How far apart are the two rows of each pair, measured in a hidden way? 0 means very close, and 40 very far. Two or three weighted sums of its numbers give each row a place; it is the straight-line distance between the places.
[ 56  -9  -7   6  35 -20 -25 -14  -6 -51   3 -10 -45 -29 -19  37 -36]
[ 34 -33 -26  -3  62 -14  12 -61 -38 -38  23  39 -12 -35 -13  28 -46]: 13
[ 44   4 -11  -7  34 -30 -24   4 -28 -34  20   5 -32 -41 -14  30 -45]
[ 15 -16 -15 -24  47 -18 -49  17 -12   4 -30  47  13 -30 -31  62 -21]: 11
[-19  17 -31  -8 -14  28  30  24   8  47  27   4   3 -23   3  -7  12]
[ 31  16  -3 -15  -4 -18  -6  29   9 -23 -17 -28 -13   7   6  -2 -29]: 6
[ 27  29 -22   5 -26 -12  18   5  40 -18 -29 -19   8  46  -8 -51 -12]
[ 29  46  37  -3  53   7  -7 -72  -5 -68 -48  13 -56  53  45 -34 -81]: 28
[-25 -49 -13 -10  -1  -3  34 -19 -18  20  -4  15  23  25  44  -9  -3]
[-14 -11  15  -1 -28   3   8  21  22   3 -23   1   7  14   3 -13 -18]: 16
[  2 -12  -3  17 -39  -6  38 -16   2  -2   8 -36  28   6  29 -38   3]
[ 39  26   5 -22   9 -44   3  10   2 -30   1 -19 -43   7 -13   1  -6]: 15
[  9  -6 -22  -9  23 -31 -42 -12  12 -23  27 -36 -13 -23 -45  42  20]
[-40  -2 -16  46 -31  -2  45 -37  14  -7   8 -11   3  23  33 -34  15]: 8
[ 39  34  10   5  49  15  -8 -67  -3 -59 -29  16 -65   9  28 -22 -49]
[ 34 -35 -29   2   5 -37  -1  -4 -39 -40  22  30   5 -29  -9  44 -26]: 15
[-28  30  25  39  13  78   2 -11 -49  86  39  23  -5 -60  45  41 -12]
[ 20 -58 -17  13 -63   6  30 -36 -15 -25   4  11  37  23  32 -64 -23]: 13
[  2 -36 -47  -6 -32 -33  26  57  10   7 -49  24  73  43 -36 -24 -14]
[ 28  27 -28   0 -55   9  43 -11  29   1 -28 -25  20 -14  11 -33  -4]: 30
[-46 -23   1  20  20  50 -19 -36 -30   8  37 -34   2 -35  -9  26  33]
[  6 -17 -14  28 -37  -7  51 -22  13  -7   9 -17  29   2  22 -50 -11]: 20
[-20 -43 -16   5   9   8  -8 -10 -30  16  24 -22   2 -46 -34  45  25]
[ 59  13 -14  10  42   6 -14 -24   5 -58  -1  -5 -36 -33   5  18 -62]: 15
[  4  -5   1 -36   6 -30  -8  63  16 -17 -42   7  25   9 -36   3  17]
[ 12 -51 -24  24 -35  13  52 -24   6 -23 -17  18  61  28  -8 -45 -43]: 15
[-71  25  15 -69  23  -3  34  30  20  12 -16  -4 -39  26  13  -3  30]
[ 13 -22   0   0  14 -12 -27 -17 -19  -6  21 -23 -17 -31 -36  44  31]: 22
[-22  22  10   6  38  23  18 -38  10 -37  -6 -14 -50  50  39 -27  14]
[ 34  25  24 -39  10 -30  -1   1  25 -42 -12 -38 -33 -26  15 -22 -31]: 14
[  0  29   7 -47   1 -46 -13  34  27  -7  10  -7 -19  -8 -13  23  -5]
[-10 -25  14  -9  41   4 -32  59  -3  -1 -59  36   0  -8 -20  43 -37]: 11
[-45 -22  48  34 -25  49 -46 -19 -16  51   4 -39  16   0  27   9  63]
[ 32 -17  26 -12  20   4 -20 -12 -14  12  25  -4 -21 -52  38  40 -13]: 12
[ 10   5 -29  20 -40  -8  28   6 -15  43 -18  41  60  11 -24  -8   0]
[ 19   2  -6 -40  30 -20  -1  14  10 -22 -32  25 -25  13  62  18 -55]: 12
[-85 -50 -18  16  57  59 -36 -33   0  31   5 -20  41  10   3  17  30]
[ 53  40  22 -24  14 -18 -16  27   3 -29 -14 -15 -35  13  24  -8 -29]: 23
[ 16  36 -13 -12 -14 -17  24   8  20 -24 -41   6  19  34 -14 -13   8]
[ -4 -24  -5 -15 -30 -25 -39  46   4  -6  -8   2  35  13 -21  21  19]: 13
[ 25  36  31   9  51  24   2 -42  12 -45 -31  17 -44  28  21  -9 -56]
[ 20 -38 -23  14 -31 -16  49  10  -6  11 -26   9  58  37  -8 -25 -55]: 24
[-20  44 -11 -12 -10 -15  23  17  11  18   2 -10 -32   4  17  -8  17]
[-10 -51  10  58 -22  41  23 -71 -41 -25  20  25  11  11  28 -36 -42]: 17
[-59   9  11  33  22  59  29 -56  -5  -3  15  -1 -39  25   8 -27  56]
[ 39  28  -5  38  13   0  21 -39  12 -21 -29   0 -12  48  13 -50  -7]: 16
[ 11  34  23 -18 -26 -11  -9  18  33 -32 -12 -27 -32   2  30 -13  -3]
[ -4 -20  28   6 -59   9 -51  -9 -15  38  32 -10  20  -4 -19  -6  40]: 16
[ 63   6   1 -27  52 -41 -19 -19   4 -38 -13 -13 -44 -30   2  20 -35]
[ -6 -39 -27 -20  64  -3  32 -35 -40  -3  60  27 -43 -92 -48  48 -12]: 11
[ 49  32  -4  10  43 -25  -9 -19 -43 -27  18   1 -22 -67 -32  38 -16]
[ 20   2  -1  25 -23   2  44 -21  12 -10   9 -23 -13  31  20 -26 -24]: 15
[  8   1   3  59 -33   9  37 -34  -2 -18   4 -11  26  35   0 -57   3]
[ 36  27  23  -5  20  22   6 -21  18 -52   6  -7 -33   0  32 -26 -37]: 7
[-62  29   4 -59  15 -14  16  35  48  15 -19  -3 -26   4  17 -14   7]
[-35  51  40   3  13  47  15 -17 -42  94  14  20 -27 -52  59  14  28]: 31
[ -7 -48 -30  15 -15 -21  16  36 -21  29 -17  39  77  31 -54  10 -23]
[ -3  13   6  -8 -42   9 -30  30  28  23 -25  -1   0  30  16 -16  26]: 6
[  9 -43  -1  23 -44  13  51 -42   6  -5   0   2  67  34 -17 -36 -40]
[ 25  -5  -4  41  -6  17  42 -31 -16 -49 -19  29 -11  46  34 -64 -44]: 16
[ 28  27   4 -13 -15 -36 -10  30  11 -32 -17   7 -18  -2   0 -15 -13]
[-72  27   2 -39  14 -13  37  29  16  32  -2  23 -27   6   7 -12  34]: 16
[ -1 -32 -13  51  44  20  -5 -62 -39  28  41 -21   1 -17 -10  56   8]
[-17  18  39  20  -9  38 -32  31 -34  46  15  31  37 -58  33  38   0]: 15
[-32  30  13  26  15  14  26 -26  27 -32  -5 -24 -53  33 -11 -20  19]
[  5 -12  -3  16  58  20  -7 -50 -15   2  55 -16 -51 -67 -45  45  39]: 10
[ 16   9 -12 -16 -27  11  32   1  35 -18   7  -4 -12   8  27 -38 -20]
[ 12   5  -5   1  25 -27  18 -33  25 -42 -44 -10 -16  54  51 -56 -12]: 26
[ -6  16   9  -6   5  24  19  16  21  -8   1  -2  39  10  19   4 -32]
[ 29 -12 -47  35  34  -3 -19 -34 -45  21  58  27  14 -36 -32  16  -6]: 18
[-46  48  21 -41  56  33  -2  19  29 -26 -17   4 -69 -32  -3  12  25]
[  1  11 -12   6  -4   3  17  -3  14  -8  -6  -9 -14  32   4 -42  10]: 11
[ 20   9 -12  19 -35 -29  32  26  -1  55  18   2  34   7 -10 -23   2]
[-23  26  10   0  -9  17  34  -5 -32  72   3   7 -16 -14   6  17  13]: 26
[ 27  18  -4 -24 -38  -9 -24  30  12 -19  19 -29   5  20   7 -27   3]
[ 11  11 -14  23  38 -36 -31 -44 -40  15  47  -7 -11 -46 -27  42   6]: 16
[ 56  -2 -16 -10  -5 -24 -47   7 -29   7  17   1  -8 -22 -27  21 -16]
[ 20   1  -6 -14  13 -21   3  35  37 -19 -46 -10  -4  40 -24   4 -38]: 10
[ 52  17 -29  62 -54  -4  40  -8   4   8  30  -2  43  27  13 -49 -16]
[ 46 -37 -23  32 -42  24  47 -20  -6  -1  29 -30  32  40  22 -55   4]: 13
[-57 -27  40  64 -31  54 -22 -46  -5  34  24 -17  43  29  30   7  40]
[ 18   8  34 -22 -18 -27 -60  40   4  11  -5 -23  29   1 -23   1  34]: 14
[ 28   0 -13  21 -38   0  36 -26 -22 -24   0 -26  10  48   9 -59  -5]
[ 14  13  17 -16  17  -4 -24  -2  -1 -18   3   2 -22 -46   9  12 -44]: 12
[-47  51  14 -69  24  -1  22  64  34  -5 -17  29 -27   6  -2   4  30]
[-23 -10  24 -28  -1 -20 -60  37 -10  20 -23  11   2 -10  -4  33  15]: 4
[-23  22   8 -19  54   4  -1  -2  22 -21  43 -43 -63 -49 -33  23  41]
[-12  26  25  -8   2  23 -23  11   0  64  33   4  19 -47   1  38  38]: 6
[ 53  30  11 -22  -2 -41 -10   8  -1 -40  22 -19 -40 -12  16  -4 -22]
[-69 -51  -5  33  28  68 -20 -42 -10  50   0 -14  61  46  -1  17  41]: 14
[  9 -21  -8  41  -8  23   8 -70 -36 -46  -7   2  17  58  21 -75 -34]
[  9 -10 -11 -10  11  16  14  11  23 -13 -24  13   6   8  -1   5 -63]: 26
[ 43  15  -3 -15  38 -25 -15   9  30 -44 -28  -4 -34 -16 -28   5 -50]
[  5  32  13  11 -36  16   7 -16 -33  67  35  11   0   6  10  12  19]: 20
[  0  -4  27 -37 -18 -25 -61  53  10  -4   8  27  34   1 -20  34  15]
[-12 -19 -14  34  32  -9 -47   6 -59  23   7  36  33 -17 -12  52   3]: 12
[-12  25 -16  13 -20  11  62 -24 -11  40  28   9  -3 -12  25  -8 -19]
[  5  25  -4 -31  11 -44  -9  14  14 -52 -24   2 -32 -14  20   2  -9]: 15
[-44 -34 -19  31  54  20 -12 -17 -24  24  -1  12  54  45 -32  35  20]
[-79 -28  15 -45  20  32 -44  29  15  34 -25 -21  33 -26 -16  36  31]: 8
[  9   5  19   2 -50  -1 -52  15  -2  15  -1   4  23   2 -16   0  34]
[-22 -17  39  -1 -30  39 -65   5 -11  13  11 -24  -2  -5  26  29  29]: 6
[ 67   3  -5   0  16  -6 -19 -38 -28 -14  42   5 -19 -77 -21  38 -20]
[ 29  26  -8   0 -39 -29  33  -1  -1   2  -1 -35  -3  28  -3 -43  14]: 17
[ 58  13 -52  19  45 -40 -15 -49 -46 -31  30  -2 -22 -61 -46  28  -8]
[ 14   3  26 -47 -20   7 -61  24  31  10 -13   2  -1   5  18  30  -9]: 13
[ 39  19  16  30  26 -32 -15  -6  15 -36 -17 -28 -33  16 -18 -21 -56]
[ -8  15  -6 -20  60  -6  -2 -41  -9 -46  19   3 -36 -70 -19  38  -3]: 13
[ -3 -26 -24  -2 -41 -16  42  50 -22  64 -21  27  75  41 -29  -3 -15]
[ 18 -30 -35  22 -53  12  47  -4 -11   5  -9  14  31  36 -16 -42 -38]: 13
[-52 -52  18   1   2  42 -12 -13 -12  27  41 -10   7 -41 -31  20  20]
[  2 -16 -19  -7 -24 -18  17  52  21   2 -23  17  54  22 -15 -23  -7]: 28
[  3  38 -21  21 -31   2  27   1 -11  45  22   9   9  14   1 -31  -8]
[ -6  22  11 -17 -31  19  27   7  24  29  16 -20  -7  -9  23 -36  27]: 7
[-81 -49  13  16  45  60 -14 -45  -3  35   8 -13  34  54 -18  32  49]
[-35  43  -5   0   2  25  50  -8   9  27  18 -14  -9 -10  -9   2  44]: 14
[ 22  42  24  42 -28  29   2   9 -34  76  25  16  -9  11  11  28   4]
[ 20  47  18  -9 -42 -13 -23  26  23   8 -10 -46   8  14   7   3  37]: 14
[-15 -31 -39  31  27 -11 -31   2 -31  29 -15  31  73  59 -41  25  19]
[-19  36  -6  21 -16  34  38  17 -21  69  47  25  -9 -27 -12   2   8]: 28
[  7   0  17   6  44  29 -21 -24 -18  20  29   4  -4 -62  -6  27   5]
[-62  23   9 -50  23  -3  47  56 -15  35  -3  43   1   3  10  22   2]: 17
[ 25  23 -14  11 -68  -1  22  16  -6  23   1  -3  28  -7 -17  -4  14]
[ 14 -14 -36  22 -50  -7  56  15   0  -7 -17   9  48  30 -13  -5 -40]: 12
[ 23  -7 -38  32 -29 -41  37  20   0  31  -8  41  48  39 -17 -20   5]
[-42 -54   8 -15  20  10  -4  -2  11   6  19  25  -3 -69 -31  20  28]: 14
[ -3 -24  23  40 -34  52 -47 -26  -6  21  28 -16  34  21  -9  -7  50]
[ 40   4  14 -12 -53 -27 -52  31   1 -14   3 -14  13  -8 -18  10  34]: 6
[  3   8  11  -2 -29  32  26  -3  29  10  31 -24  -3  19  17 -43  21]
[  6  -9 -17  37 -26  -9  29  29 -19  33 -26  35  68  33 -14 -31 -41]: 22
[ -5 -13 -36 -28 -13 -24 -48  54  11   2 -33  25  61  25 -47  36   4]
[  -9   13   26   12   63   25   -1  -36    9  -48  -51   46  -39   14   46    1 -101]: 14
[ 31   7  -6  14  11 -12  19  -4  20 -22 -30   4  -4  63   5 -27 -18]
[-43 -61 -38 -14 -44   6  12 -40 -27  -7 -10  33  15  10  48 -35  18]: 17
[-43  14  -8   9  -1  35  52 -21  10  19   5 -33 -43 -27 -10 -14  44]
[ 45   2 -19  16 -27  -8  38 -10   5  14  13 -22  18  29  18 -30 -19]: 19
[-20  -7 -26  27  56  -3 -38  32 -21  40 -31  70  64  37 -12  58  -3]
[-25  43  23 -10  -7  29 -38   1 -17  47  28 -16 -24 -41  11  38   7]: 34
[ -5  37  27 -11 -21   7  -3  31  23  11  14 -13 -19  -8   5  -9  53]
[-54 -24  21   7  31  30 -48   6  15  20 -19   6  19  24 -19  48  33]: 8
[ 20  16 -35  51 -13  -1  24   9 -34  29  -6  42  58  30 -31  -4 -37]
[-41 -48  -9  -9 -11 -17  27 -23 -16  -3   0  19  20  -4  72 -24  37]: 21
[-35  14  -4  18  34  30  45 -26  15 -27  21 -38 -18 -10   1 -25  17]
[-42 -54  19  52 -16  66   8 -36 -29  12  17 -32  25  -9 -23   3  40]: 21
[-12 -13 -31  45  13  -7 -21 -25 -50  28  -2 -12  61  31 -34   5  41]
[  6  43  47 -41 -15 -26 -21  22  10  -5   7 -27 -24 -27  41   8   6]: 20
[ 61  25   1  33  43 -22  -5 -35  26 -65  -3  -9 -55  15  -6  -2 -69]
[ 24   9  -1 -11   9 -16 -58  24   3  -7 -22   1   2 -20 -44  40  14]: 13
[ -8  -7  -6 -31  38 -18 -18  41  20  -9   6 -31 -13 -33 -42  30  -3]
[ 31  24  17 -20  15  15  -1 -27   8 -36 -11   7 -52   5  47 -11 -56]: 15
[ 40  44  23  33  61 -12  -4 -70 -15 -62 -38  12 -48  26  38 -22 -50]
[-13 -32  19  -7  16   5 -38  51  34  -7 -13 -30   2   3 -18  47  41]: 22
[  8  -1  20 -33  43   1   1   2   9 -22 -34  39 -27  -5  56  15 -87]
[  6 -12   0  38 -28   6  33 -25  -6   3   8 -14   6  12  -4 -53   3]: 13
[-20  28  21 -33   5  21  -6  32  23  22  22 -36 -57 -16  -7  24  49]
[-31  17  47   7  -6  53 -23  13 -20  69  21  -2  -8 -40  49  42  -5]: 8
[-50   3  40 -12   7  42 -19   7 -18  62  24  21   7  -4  44  58  -3]
[-40 -14   6  -8  57  12   8 -30 -14  -7  10   8 -53 -70 -14  62   0]: 12
[  0  20 -27  30 -25  -4  31  43 -13  70 -22  62  61  -5 -52  15 -12]
[-52  24  24 -50   3  -3  -6  52  33   8  -3  10 -23 -54  -6  15  22]: 2
[  5  19  28 -40 -15  -9 -23  35  16   9 -13  -9 -24 -30 -22   5  31]
[ -2  23  27 -12  49  11 -29  12   6   7   5  23 -13 -33   2  48 -42]: 14
[ 23   2 -26  44 -62  -8  36 -19  -3  17 -16 -22  20  23  17 -54   6]
[ 20  15  24  22  17   5  11 -62  -3 -46 -26  16 -19  63  39 -22 -45]: 19
[ 11  28 -10  35 -27   4  14  14 -45  61  -8  30  22   9  -5   0  11]
[-49 -42  39 -29   0  48 -67   6  14  22 -17  -4   3 -19  12  46  40]: 5
[ 38  14  10 -15 -11 -16 -10  23  29 -30 -12 -22   9  14 -25   4 -10]
[-44  20  13 -18  15  17  34  11  26 -16 -17 -10 -38  24  15 -25  25]: 18
[ 44  30   8  -9  19 -11 -15 -35 -14 -42  19  15 -50 -46  16  22 -39]
[ -1 -48 -14  20 -42   9  48  21   9  14 -25  12  64  19   4 -30 -24]: 24
[  2 -42 -38  34 -20 -20  55  15  -4 -10 -15   9  49  22 -13 -41 -37]
[-43 -43   6 -35  -6   3  -5  19  13  -2   7   0  -5 -55  -6  36  14]: 17
[ -1  -3 -31 -48  59  -7   2 -21  -7 -32 -16  44 -15 -38 -18  28 -35]
[  9  30  17  12  71  13   6 -35   0 -48  -8 -14 -80 -37 -33  20 -31]: 25
[ 19 -18   5  15 -60  17  49 -31  10 -29  10 -10  18  20  39 -40 -42]
[ 34  41   3  38   2  -4  10 -27 -11 -47 -30   2 -25  60  41 -67 -38]: 27
[-23 -11  36   4  -1  25 -50   9 -12  38   9  -3 -10 -53   2  38  10]
[ 59  10  -9  -9  50 -23 -20 -45   8 -50  22   3 -48  -4 -26   9 -32]: 6
[ 23  -8 -33  15 -44  -6  38 -54   3 -25  12 -13  27  25  29 -46   8]
[-64 -41  22 -36  35  52 -69  23  20  22  14  -3  49   2   8  56   7]: 14
[-18 -20 -16  16 -54   0  33  30   1  42 -37  56  73   3 -44  12  -5]
[-20 -26 -22   4 -18 -15  39 -32  -1  -9 -30  16  19  36  59 -61 -12]: 26
[ 15  -8  -6  24 -10  -6 -28 -28 -15  11  51 -22  21 -25 -20  24  30]
[-44 -18   9 -37  49 -18   6  13  14 -24 -57  42 -11  -2  -5   9 -25]: 27
[-14 -50 -26   6   1  10  29 -45  -9 -37  -3  38  36  50  80 -53 -29]
[ 16  32  -5  13 -36 -13 -21  24   9  21   5  15   9   0 -27   0  17]: 25
[-44  -3  35 -30  -9   7 -56  17  -8  10  24 -13 -21  -5  -9  26  25]
[-32 -11  18 -10  37  58 -19   6  16  21  19 -14  -9 -40 -23  60  31]: 17
[  1 -29  -3 -15 -30 -29 -43  90  -5   7 -15  11  50  34 -47   2  25]
[  4  63 -25  31 -10  26  52 -28 -24  52  37  10 -10   8  18  16  -8]: 31
[ 22  23  -6 -14  -9 -23  -8  32  32 -12   2 -18 -11  14   8   5  -4]
[ 12 -21 -43  -9 -10 -16  32 -13  11   2 -12  26  10  45  22 -56  16]: 25
[-17 -21  -5 -12  60 -35  11  -3 -53 -17 -17  52 -11 -35 -25  40 -30]
[-10 -31 -12   1  20 -34 -47  15  15 -18 -26  12  34  -9 -32  25   6]: 25
[ 34 -13  -9  43 -40  -4  39  37 -20  37 -27  14  29  34  -6 -19  34]
[-34  -2   5 -27   0 -23  18   6   4 -27 -53  34  14  81  17 -32 -14]: 18
[  6 -36 -27  14 -35 -23  14 -37   5 -19  -9  -1  25  10  43 -51 -21]
[ -4   2  36 -22 -14  16 -69   5  28   3  16 -25  12  -5 -44  34  30]: 35
[ -4   7   7 -13  27  -1  -8   8  20   0  24 -24 -46 -55 -34  61  31]
[-13 -35  -4  14 -10 -18  10   0  -6 -29 -13   4  17  67  53 -41  25]: 38
[ 20  -8  21 -32 -12 -33 -25  11   8 -23  10 -39 -41 -31 -19  -6  43]
[-22 -16   8   7 -16  40 -34 -15  -3  24  36 -25  16 -28 -22  15  59]: 9
[ 57  27 -18  11  51 -23 -21 -28 -20 -35  23  18 -38 -52 -27  18  -7]
[  7  28   3  -3  -8   6  26  -9  32  -5  -8 -41 -20  -1 -14 -25   1]: 10
[ 20 -23   1  32 -17   5  36 -53 -25 -16  -6  -3   9  36  26 -56 -31]
[-50 -24 -13  51  42  70  -5 -49 -22  38  28  -8  21  13   3  23  62]: 1
[ -5 -22 -31  22  31   6 -12 -39 -25  28  21  -3  13  12 -21  27  49]
[ 54  14 -18  16  12 -19   5  -9  24 -68 -22  23   2  25 -29 -14 -51]: 19
[-25  34  35   1 -15  21  11  23  22  29  10 -35 -17 -11  -2   2  40]
[ 21  12  -5 -21  -7 -36 -37  40  17  -7   3  -3 -30 -18  -5  10  -6]: 22
[ 35   0 -33  26 -46 -28   9  -1  11  -5  11  -8  19  22   3 -48   8]
[ 37 -38 -22  -7  13 -49   0 -28 -32 -38  20  47  27 -47 -10  30 -38]: 13
[ 25  34 -19   4 -42  -9  -9  37 -15  17 -12 -38  -5   0 -30 -12  35]
[ 33  34  13  22 -35   1  16  14 -16  46  15   3  -4  25  22 -24  12]: 1
[ 24  27 -18  -3 -46 -26  16  28  -8  13   3 -31   1  24  16 -42  22]
[ 31 -11 -17  15  17 -41 -32 -12 -37 -10  -1  26  16  -8 -32  35   2]: 13
[ 18   7 -14   4 -16  -1  30 -41  22 -19 -24   1  10  28  10 -40 -47]
[ 56  16  23 -17  25 -30   4  -7  10 -41  -2   8 -35 -26  23  -1 -58]: 4
[ 46   5 -20 -13   9 -48 -26 -17 -10 -32  36   8 -20 -50 -22  21 -20]
[-62 -22   8 -52  34 -18  24   4  18  -9   2  23 -22 -63 -27  57  -2]: 7
[-36 -27   9  -4  42  12   4 -27 -12 -13  43  -7 -42 -57 -38  38   8]
[ 28  20 -15 -27 -19 -22 -18  32  28  -3   2 -40  -5  -3   0 -10  14]: 27
[ 15 -27 -35  23 -27 -20  38  45 -16  20  -2   2  47  27 -45 -27  -2]
[ 57  11 -17  42  -4   8  42  -1 -29  34   5  12  37  22 -19 -26 -52]: 13
[ 42  23   1 -15 -13 -50  -1   7  24 -62  -6 -25 -35  66  37 -36 -21]
[  6 -39   7  33 -39 -29 -58  -1 -20  26  21 -18   6  10  -6  14  49]: 10
[-25   9 -10  43 -24   5  53   2   7  12  25 -22  -2  13  15 -35  33]
[-37  37  25  11   0  62  32   1 -18  51  48  11   6 -21   1  32   1]: 24
[ 15 -22 -29  27 -53  -9  57 -43  11   1  26 -32   4  46  35 -41  -9]
[ -3 -62 -14  21 -43  18  22 -73 -16 -18 -19  24  27  36  52 -69 -34]: 21
[  5  32  16 -13  -1 -42 -16  42  22 -18  20 -27 -30 -17 -13   4  40]
[  4  -4 -31 -11 -13 -18  33  42   4   5 -21  24  39  30  10 -23  -1]: 16
[ 32  18  -1 -26   8 -37 -26  -6  16 -22  18 -16 -25  12   3  10 -30]
[ 54  17 -15   1  15 -37 -33 -17 -19 -27  15  14 -10 -42 -34  25 -12]: 11
[  9  -4  20 -17 -46 -11 -47  18  -3 -16   4 -44  -8  -4  -9   7  50]
[-50  35   1  -4 -23  24  41 -23  15   9  11 -27 -22  -7  11 -22  40]: 3
[ 21 -18 -14  -8  12   2  29   1  20   4 -26  -6  -5   8  13 -11 -46]
[-49  18  17 -36  41  -1  26   2  48  -8 -27  -8 -53  -6   9  -5  44]: 18
[ -2 -29 -20  25  63   2   6 -50 -37 -12  44   2 -51 -90 -27  52 -12]
[ 30  34 -37  21 -33   2  49  11 -21  53  13   8  13  12  -3 -22 -11]: 13
[-18 -15   8 -14   4 -29 -55  39   3 -14 -39  -6   3  17 -31  28  43]
[ 16  -8  -1  -2  27 -41 -51  25   8  -2  -2   4  -8  -7 -17  35   7]: 13
[ 45  41  -8 -11  14 -31  -2 -13  38 -44  -8  -9 -46   9   9  -3  -9]
[ 11  -7  30 -20 -47 -20 -42  29  -2  -8  39 -11   6 -29  -9  12  -2]: 3
[ -2  46  -3 -28   2 -53  -6  22  42 -34 -37   2  -8   0   4 -25 -30]
[ -5 -10  26  -4 -37  -1 -72  57  13  40  -8  -3  16   5 -45   2  45]: 19
[ 41  -3   9 -20  40 -38 -35   9 -18 -34 -21  20 -10 -17 -43  40 -29]
[ 19  13   6  -7 -46 -12 -50  47   9 -10  21 -24   0   0 -22  -1  30]: 18
[ 13   0  -1  21 -41 -23  28   4  16 -29 -10 -26   6  27  25 -43   2]
[ 47   0 -35   9  27 -36 -31 -21 -19 -25  32  35 -26 -57 -20  28 -23]: 3
[-50  -7  59  -7 -21  49 -44   0   1  40  18 -35 -16 -27  25  25  13]
[ 15  41  10 -19  14  16  14  -4  31 -48 -15  -7 -34  27  43 -27 -53]: 14
[ 18  -5 -38  26 -42 -18  43 -15  31 -10 -16 -21  23   2  38 -57   5]
[  5  30  22   8 -17   1  23 -12   4 -38 -15  -3   4  42   9 -35   0]: 33
[-18  33   5 -45 -29 -21  31  27  49  12  -8   2   2  15  30 -15   5]
[ -3  20  -7 -21  16 -30   7  14  27 -15  -9 -21 -25   0 -23   4  23]: 13
[-34  20  46 -28  -3  42 -33  35   8  25  24 -42 -47 -26   3  27  26]
[ 28 -16 -10  19 -51 -18  43 -37   0   6   4  -2  21  23  23 -66  -3]: 17
[  0 -67   7  36 -41   9   8 -56 -29 -39 -25  17  24  30  38 -50 -20]
[-56  -1   9   6  32  29  30  -9   5   2 -15  -1 -37  24  28 -25  51]: 7
[-26  12 -40   9 -47   1  30  55 -12  56 -25  17  72  19   8 -10   4]
[ 12  19 -12 -29  29 -20 -30 -14 -15 -18  31  -6 -35 -51 -45  34  -3]: 32
[-52 -25  15   2  16  45  16  49 -21  75  18  45  47 -24 -18  52 -10]
[-43 -35 -16  46  40  44  -8 -48 -58  25  20  -7  30  33 -10  17  43]: 22
[-24  34  55 -28  -3  40 -23  28   3  40  24 -30 -43 -13  20  44  41]
[ 35  11   0  27  16   9   9 -79  23 -35 -32   9  -3  47  36 -24 -41]: 15
[  5 -71 -11  10 -67  32   9 -42 -14 -38   4   4  21  -7  45 -42 -17]
[  6   0 -35  13 -43 -12  39  32 -14  31 -10   9  49  28 -25 -27  -8]: 12
[-22  18  29 -18  66   1 -11  15  41 -29  -5 -25 -63 -46 -13  22  19]
[ 20  23   4 -26  26 -10  -2 -24  13 -43 -24  -6 -42   7  16 -19  -7]: 8
